(in the rows, 128 means zero)
The rows below come in pairs that one turn or mirror swaps. Which row does each named row swap with?
The rows were stretched afterwards, more along some directions than others.
Vazaf: [151 143 149 125 144 119 142 123 129 146 139 134 144 155 117 154]
Nugon: [143 160 137 100 163 145 174 136 113 132 102 128 134 148 153 126]
Mev: [150 142 156  96 137 123 153 121 118 130 124 125 139 123 108 159]
dumum: [113 120 111  70 173 101 123  90 103  97 139 119 138 133 118 168]
noko: [140 157 113 104 146 130 125 126 104  95 110 123 160 126 152 149]
Tenoz: [116 130 101 115 137 140 111 133  79 114 134 124 127 119 138 152]
Refug: [107 104  90  80 120 107 120 109 103 132 154 126 111 118 122 144]
vopo: [156 119 123  85 142  91 135 104  66 106 165 119 119 119  94 166]
nof: [142 151 141 106 174 133 142 138  86 127 101 118 130 150 111 148]
gube: [131 166 115 110 161 133 127 128 128 103  98 136 166 138 165 145]
linug: [118 145 148  81 146 137 169 123 112 138 127 122 150 117 128 161]
Dar: [108 129  98  67 158 120 145 121 118 137 126 120 121 131 136 157]
mit: [157 154 133 124 124 103 114 108 161 118 140 143 158 136 137 159]
let: [131 158 142  74 172 139 144 132 111 117  99 117 147 134 150 169]
fedip: [124 115 126  79 163 131 131 124  94 128 118 116 123 128 140 178]
Pudir: [152 154 142 137 116 126 156 100 121 130 130 141 140 117 132 121]
lenod: [131 120 118  90 151 108  87  97 124 103 126 125 156 120 130 168]
rigi: [162 140 150  84 156  97 123 112 133 126 131 129 132 156 120 168]
meluk: [156 155 136 160 136 151 110 129 117 124 136 127 129 129 134 138]
toz: [107 118 116  71 161 133 145 129  75 119 150 118 120 143 122 162]
susuf: [168 139 134 140  97 106 112 113 139 127 159 138 146 132 121 152]
Menis: [123 142 144  90 176 128 122 135  90 139 121 116 131 152 113 175]
gam: [153 141 152 107 168 112 144 107  88 102 128 130 146 132 108 143]
rek: [119 113 138 131 127 159 127 133 110 152 146 133 102 122 130 146]
dabo: [161 144 121 100 149 101  79 111  81  76 142 110 143 106 110 190]
zedu: [136 138 117  68 120 100 149  99  79 143 130 120 118 116 142 130]
furi: [132 146 123 136 177 151 136 146 104 115 141 128 138 141 119 165]
lipov: [118 102 127  72 107 118 151 115 109 157 177 126 100 130 117 156]
Zaz: [140 139 141  53 143 106 140 105  96 142 106 116  97 126 136 133]
tol: [136 135 136  78 166 105  88  99  98  94 102 129 150 123 128 176]
bosu: [140 140  99 143 111 136 153 123  83 133 137 127 136 105 134 110]
gomu: [126 136 107 119 147 135 128 126  89  94 155 124 129 116 118 151]
fip: [135 136 105  81 137 131 175 128  50 133 130 114  96 115 134 121]
mub: [135 126 109 111 107 101 128  96 114 106 172 130 147 105 116 160]
nor: [157 143 136 150 154 133 162 124  98 123 153 123 128 142 115 153]
gupu: [156 149 144 100 152 113 127 111  69  92 141 121 151 111 122 168]

rigi swaps with Nugon
bosu swaps with dabo
Vazaf swaps with let

